One turn sends every row of this set to another row. A few are shown first. Where does it send the rows asked after them?
Q63: [-19   5   4   8  17  12  13   2  18  10  10 -13]
Q304: [-21  19   1   4  11   7  18   0  12  -8   7 -20]
Q972: [-13  -8   1  15  -3  -6   7  19  19  -5  18   4]
Q617: [  6  -6   2 -11  -7  -3   9   1   2  -6  -4   0]
Q693: [ -5  -2   4   6  -6  -3   4  18  20 -16  13   9]
Q914: [ -7  19  -4 -15  -6  -8   4  -4  14  -3  13   2]
Q588: [-15 -18  -9  13   6   8  10  15   4   3   7  -7]
Q229: [  6   8   3  -1  -7   1  -3  15  13 -16  14   5]
Q167: [-5 -2  3 18 10 -2 12  3 16 17  1 -5]
Q626: [ 3 -2 -5 -2  3  1  2 -4 12 12 12 12]
Q702: [-1 -7 -1 10 12  1  6 -2 16 14  2  8]
Q38: [-22  13 -11   0  11 -17  12  -5  -1 -10   8  -3]
Q958: [-18   8 -12   4  10   1  12   7  -5 -12  -1 -23]
Q409: [-18  -6   8  10  14  12   8  16  17  -2  16  -2]
Q247: [ 14  19   1   4   6   5  -5   2  14   1   6 -12]
Q641: [-19  16 -11  -8   4 -13   8  -9  13  -7  10   0]
Q685: [-14  -2   7   7   7   6   6  21  16   7   2 -21]
Q814: [ -7   2 -14  20   7  -5   4  10  -1 -22  13  -7]
Q200: [-11  21  11   4  12 -10   7   7  13   0  -2 -17]
Q339: [-24  -6  -9   1   0  -1   9  19   1 -18  11  -8]
Q286: [-26   6  -3  -6   9  -3  14   3   8  10  -1 -18]
Q283: [  6   2  -6  -4 -18  -1   9   1  13  -9   2 -14]
Q37: [-25   8  -5   3   7   6  22   1   0 -19   9  -5]
Q158: [  1   6 -19  18   3   1   7  -1   1 -21   5  -4]
Q233: [  1  -1  -8 -14   6  -5 -12   3  13   0  16 -12]
Q111: [  0  21   7   4  14  -3  -3   6  20  -1   0 -16]
Q463: [  3   1 -18  -4  -7  -1  -1  -6  16   0  13 -18]
Q36: [ 10   9 -16   7   1   3   5  -8  -2  -9   7   1]
Q966: [ 10  -6   0 -11  10  -2  -7   6   0  -4   2  -5]
Q429: [-15  -5  -2  14  12  13  14  12   0 -18  12   0]

Q463 moves to Q233
Q167 moves to Q972
Q339 moves to Q958
And these:
Q247 moves to Q626
Q111 moves to Q702
Q304 moves to Q63

One turn sends every row of this set to another row. A few are shown first. Where does it send the rows asked after them?
Q495: [ 22   5   6  10  19   0 -15   1   3 -16  -5  -2  -3 -15   6  -3  -8  -6
   3   9]
Q587: [  5  21  -7   3   4  14 -17 -14  -3   6  -1  11  16   4   9  19  -4   7
   2   1]
Q9: [ 19 -11 -17   8 -13  -7 -14   6   4   5  11  10  -6  -3  11 -14 -10   3
   1   6]
Q532: [ 15   9  -5   1 -10  13 -13  24  -5   7 -11   2  16   3   1  -2  -8  -2
  -7   6]
Q709: [ 14   4  10   2   5   4  11  -4   6 -20   3   0   4  -8   4   0 -16  -7
   2   5]
Q574: [  5  18   2  -1   6   3 -19 -10 -10   5   6   7   1   1  13  18   3   7
  16  -5]
Q919: [  5  -4 -18  19  -7  -6 -16 -10   8  21  -7  -1  -2  -7   7   4   9 -13
   9   3]
Q624: [-13  -1   6  10   2   0  -2  -7  -3   8  -5 -16 -11  -8  17   3 -20   1
   0  12]
Q622: [  0  -2 -15   5 -22  -4   5  -4   8  14  11  -3  -8   2   6   2   0  -9
  13  -4]
Q441: [  6   5  17  -5 -15   7   4  17 -11   7  -8  -2   6  -7   6   5  -2 -12
   5   4]
Q61: [ -8  -2  -9   6  14 -12 -22   2 -12   6   5 -13  -2 -12   9   6  -6   5
 -10  -1]
Q458: [  9   3   4  -3   0  -4 -20  14  -7   2 -11  -9  21  -7  -1   0   4 -10
  13   3]
Q342: [ 11 -15  -2  11 -13  -1   2 -10  -1  13   0  16   3 -20  12   3  -1 -14
 -11  10]
Q760: [  6  -8 -12  -5 -11  -1 -13  -9   8   3  15 -10   9 -25   1  -7  -5 -10
   4  16]
Q974: [-10  -2 -13   8   1  -1   1  -3  -3   3   2  -2  11   6   9   5 -23   8
 -18  -1]
Q329: [ 21   7  -3   4  12   7  -4   7  -1 -16   7   8   5 -12   1   4  -9  -3
 -19   0]
Q682: [  3   5 -28   5 -16   9 -10  -1   8  20  11  -4   0 -10   0   7   4  -9
 -11   3]
Q95: [  3  25   3  -4  -4  20 -10 -11  -4   6   6   2  -2   0  13  17  -8   6
  10   6]

Q574 moves to Q587
Q624 moves to Q61
Q622 moves to Q919
And these:
Q532 moves to Q441
Q342 moves to Q760
Q495 moves to Q329

One turn sends every row of this set to another row. A few are shown first. Where does it send the rows asked after them?
Q842: [ -1  11   1   6  -7 -13  -7 -24   1  12   5  11   1  12  -8  15  -3  -2
  -2  -1  -4]
Q699: [ -9  -2  -5   4   2  11   7  21  -1 -11  -1  16  -2  -7   0  -3 -10 -13
   6  11  -3]
Q668: [  2   2 -11   4  13   7  -5  -9 -19  -7  -9  19   1   9  -6  -4  -3   9
   3  10  -6]
Q689: [ -2   1  -9  14   2 -10 -12 -17  -8   7 -10   9  10   3  -6   9  -3  10
  -2  -5 -14]
Q504: [-14   8 -11  11 -15   1   0  -9   1  14  -5   4  13 -12 -12  14   1  -6
  -3   2  -3]
Q643: [  6   8   5  -5  -5  -2   6   3   6  14   2 -17  -1   0  12  -8  12   8
   5 -12  10]
Q745: [-10  -3  -9   8  -8   1  -2 -13  19   7   0   6  10   2 -12  16   5  -7
 -11   1 -12]
Q103: [ -9   1 -13   2  -5  13   2 -18  10   3   0  12   8   7 -18  11   8  -5
  -9  11  -5]
Q715: [-10  -4  -1  12  -4  -2   2  21   9  -5  -2   9   2 -13   4   5 -12 -14
   3  -1 -11]
Q788: [  4  10   0  -3   7   4   1  -9  -9  -6   7  24 -10  19  -5   0  -5  -4
   5  14   3]
Q980: [-13  11 -15   4  -9  15   5  -9  -9   7  -5  12   8  -6 -16   6   2  -5
   0  13   4]
Q639: [  8  10   2  -9  -2   6   9   0  -1  12   2 -14  -4   3   9 -11  14  10
   6  -5  15]
Q725: [  1   4   7  10  -4 -21  -8 -10   9   6   7  10  -2   9   1  14  -9  -6
  -1  -7 -11]
Q222: [  0  -5  -4  16   6 -16 -12  -4  -2   0  -9   8   6   1   2   7  -8   6
  -1  -9 -20]
Q550: [  3   0   9   7   4 -17  -5   5   8  -5   9  16  -9  11   7   6 -13 -10
   4  -3 -11]
Q392: [-13   0  -5  15 -13  -8  -1   7   9   8  -4   3  10 -15  -3  14  -6 -10
  -1  -5 -11]
Q978: [ -8 -10  -4  10  -4  -3  -2   1  25  -2   2   7   6   1  -4  13  -1 -11
  -8  -2 -18]
Q920: [  6   9   3  -8  -2   6   9   1   1  13   1 -15  -5   3  10 -11  12  10
   6  -5  14]
Q59: [  6   6   6  -6  -1   1   8   7   6  11   1 -17  -5   0  15 -11  10   8
   6 -10  10]
Q832: [  7   6   6  -8   1   4   9   9   5   9   2 -15  -6   2  14 -13   9   7
   7  -8  12]
Q176: [  8   5   7  -5  -2  -1   7   8   7  10   2 -16  -4   1  15 -10  10   7
   6 -12   9]
Q718: [  7  10   3  -7  -4   2   7  -2   2  15   1 -16  -2   2   9  -8  14  10
   5  -9  13]
Q927: [ -3  -9  -6   4   2  13   8  -4 -16 -13  10  -1  -6   0 -14 -13   0  -4
 -10  18   3]
Q426: [ -6  -8  -5  14 -11  -3   1 -18  -7   5   8 -13   4  -6 -16   2   3  -1
 -17   3  -3]
Q268: [  8   8   3  -9   0   6   9   6   1   8   2 -12  -6   3  12 -14  12   8
   8  -5  14]
Q895: [ -6 -13  -3   5   4   5   2  12  22 -12   4  13   0   4  -1   5  -4 -13
  -5   5 -16]
Q340: [  2  -8  -2  12  13 -10  -9   7  -5 -10  -7  14   0   4   6   0 -12   4
   3  -4 -19]
Q601: [ -6 -15   0  17  -9 -10   0  -4   1   0   9 -15   2  -9  -7   1  -3  -5
 -15  -3 -10]
Q720: [ -1   4 -13   8   6   1  -8 -19 -17   3 -11  14   7   7 -10   4   0  12
   0   5  -8]
Q280: [  7   8   4  -9   0   7   9   5   2  10   1 -14  -6   3  12 -13  11   9
   7  -5  14]
Q996: [ -5  -5  -9   7  -5   9   5 -17 -15  -1   9  -6   1  -2 -19  -5   5   0
 -14  14   3]
Q543: [  3  -5  -6   6  16   2  -5   5 -13 -14  -8  19  -2   8   2  -6  -9   6
   5   6 -12]
Q406: [  1  14  -2   0  -1   0  -2 -24  -7   6   6  18  -4  17 -11   8   0  -1
   0  10   4]
Q917: [ -9   6 -12   0  -1  20   9   7 -10  -5  -3  18   1  -4 -10  -2  -3  -9
   5  18   5]
Q552: [  8   6   6  -7   0   3   8  10   4   7   3 -13  -6   2  15 -13  10   7
   8  -8  11]
Q666: [ -6  -1 -13  -3   2  21   6  -7   7  -7   2  18   2  10 -14   3   5  -7
  -6  18  -3]
Q234: [ -1 -17   0   8   4   6   7   9  -8 -17  12  -3  -8  -3  -5 -13  -6  -8
  -9  12  -4]
Q809: [ -3 -19   3  14  -1  -7   3   9   0 -11  11  -9  -4  -7  -1  -6  -8  -9
 -12   1 -11]
Q667: [  6   9   3  -6  -4   3   7   0   3  15   0 -17  -3   1  10  -9  13  10
   4  -8  13]
Q457: [ -5  -8  -7  -1   7  16   6   8  13 -15   4  18  -2   8  -6   0  -1 -11
  -3  15  -8]
Q544: [  5   3   6   0  10  -4   0   5   0 -12   9  22 -13  16   4  -1 -12  -9
   7   8  -4]
Q808: [  6   7   5  -5  -4   0   7   3   6  14   1 -18  -3   0  13  -9  11   9
   5 -11  11]

Q842 moves to Q406
Q917 moves to Q699
Q920 moves to Q280
And these:
Q543 moves to Q340
Q601 moves to Q426
Q895 moves to Q978

One turn sends every row of this set to another row. A few are shown first. Where does it send the rows asked after them?
Q334: [ 12  -2  -3   8  -5   7  -5   0 -12  11  -6 -15   3  -4  -4  10  -2  -7
  10 -14   8   0  11]
Q705: [ 13 -12  -4  -9  -6  -1  -9   5  11  -1   6  -1  11 -11  -4  -3   2   8
   1   3 -13  15  19]
Q742: [  7 -16   0   6   1  11  13   9   5  -4  -6   5 -11   5 -15   5 -11   3
   3   5   2   9  14]
Q106: [-16   0   0  -6   0 -14 -20   6   3  -8  20   4  -8  11 -12  -8   2   1
 -15   1   9  -6  -7]
Q838: [  9 -17   3   5   4   4  17  -3  15  -2  18 -18  -5 -15   9  -4  -5  -3
  -4  -6   1   6   6]
Q800: [ -6  -5   2   2  -2  -4  -5   5   5   9  10 -30  -3 -10 -15 -14  -8   2
   7  -8 -12  -2   6]
Q178: [-10   7  -6  -2 -10 -10  -5   3  17   0   9  -3  -3   5   4   0  -9  -2
   1   2 -15 -21 -10]
Q120: [ -8 -13 -11   5  -2   5   2   6   3  -1   0  -1   1  22  -5 -20  -1   7
  -3  12  -8  -5  -3]
Q288: [ 14 -17   3   3   9  -3  19   2  15  -3  13  -3   3 -16   7   1   1  -5
 -12  -3   6  10   6]
Q932: [-19   6   4  -7  -3 -14 -20   7  -6   5  16  -9  -4   2 -21  -8   1   5
  -5  -8   4  -5  -4]
Q633: [-15   2  -7   3   0  -2   7   7  19  -6   8   5   3  11  12   1  -3   4
  -3   2  -5 -14 -13]
Q12: [ -9   8   2  -3   5 -20  -5   8  12   0   9   1  -5  -5  -2 -13  14   7
   5 -10   8 -25   8]
Q881: [ 15  -3   7   1  -3  -1 -11  -2 -16  13  -9  -3 -10 -14  -6  10  -1   3
  -2  -1  12   5   9]
Q683: [ -6   6   0   1   6  -1  11  18  16  16  11 -18   5  -8   1  -5   7  -9
 -12 -14  12  -8   4]
Q348: [-18  10   3   4  -8   0   9   5  -3  -3  10  12   0   6  -7   2   1  -7
 -16 -10   5 -23   6]
Q124: [ 16   0  18   2   6 -17   1 -13  -9  -3   7 -20   3  -5   3  -4  14   3
  -2  -2   0   8  -1]
Q506: [-16  14  -6   1 -12  -7   3  10  -4 -10   6  13   4  -1  -9  -4  -6   3
 -19   0   5 -11  13]
Q754: [ 21  -8  17  -4   6  -9   7 -15 -10   0   7 -11   1   0   0  -1   9   0
   1  -2   3   6 -15]
Q257: [  8 -19  -3   7  -1   6   1   5   2  -7  -1   4   1  -3 -15   2  -7   6
   8   5  -5  16  17]
Q909: [ -4   1   6  -4   7   3   4   3   0 -11  -2  11  -1  13   8   5   6  14
 -17  13  10   6 -14]
Q826: [-17  11  -9  -2   1  -9   2  12  -9   6  -8   2  -8 -11   7   9   7  10
 -14  -2  16  -4   7]
Q436: [ 15 -18   5  -4  -1   1   8  -8 -18   4   5  -5  -7   1   1  -6  -5  -3
  -8   7  14  -2 -18]
Q605: [  8 -14   4  -5  15 -16  21  10   2  -4   9   7   2 -11  -3   5  15   4
  -9  -1   8  13  -1]
Q529: [ -3  11   5 -22  -7  -8  -2  -2  -6  -9  10 -14   4   6  -9 -18   4   9
  -1   4  -9   2  -9]
Q311: [  0  -6   3   2   5  13  12   5   1  16  -9  -5 -21  10   3  -5  -1  -5
  -7  -9   1 -14  -1]
Q673: [ -2   5   3  -6   5 -12  -1   4  11  11   7  -6 -10   5   6 -21  11  -2
  -3 -14   4 -25  -3]
Q521: [  9  -3  16  -1   0  -4 -12   1 -13  10 -10   3  -5  -7  -7  11   3  10
 -10  12  11   9   7]
Q984: [  0  14   4   0   2 -18  -1   7   1 -15   8  -8  13 -17  -6  -8   7  13
 -14   3   8   6  15]

Q288 moves to Q257
Q334 moves to Q436
Q932 moves to Q673
And these:
Q521 moves to Q124
Q529 moves to Q683
Q311 moves to Q909
Q106 moves to Q12

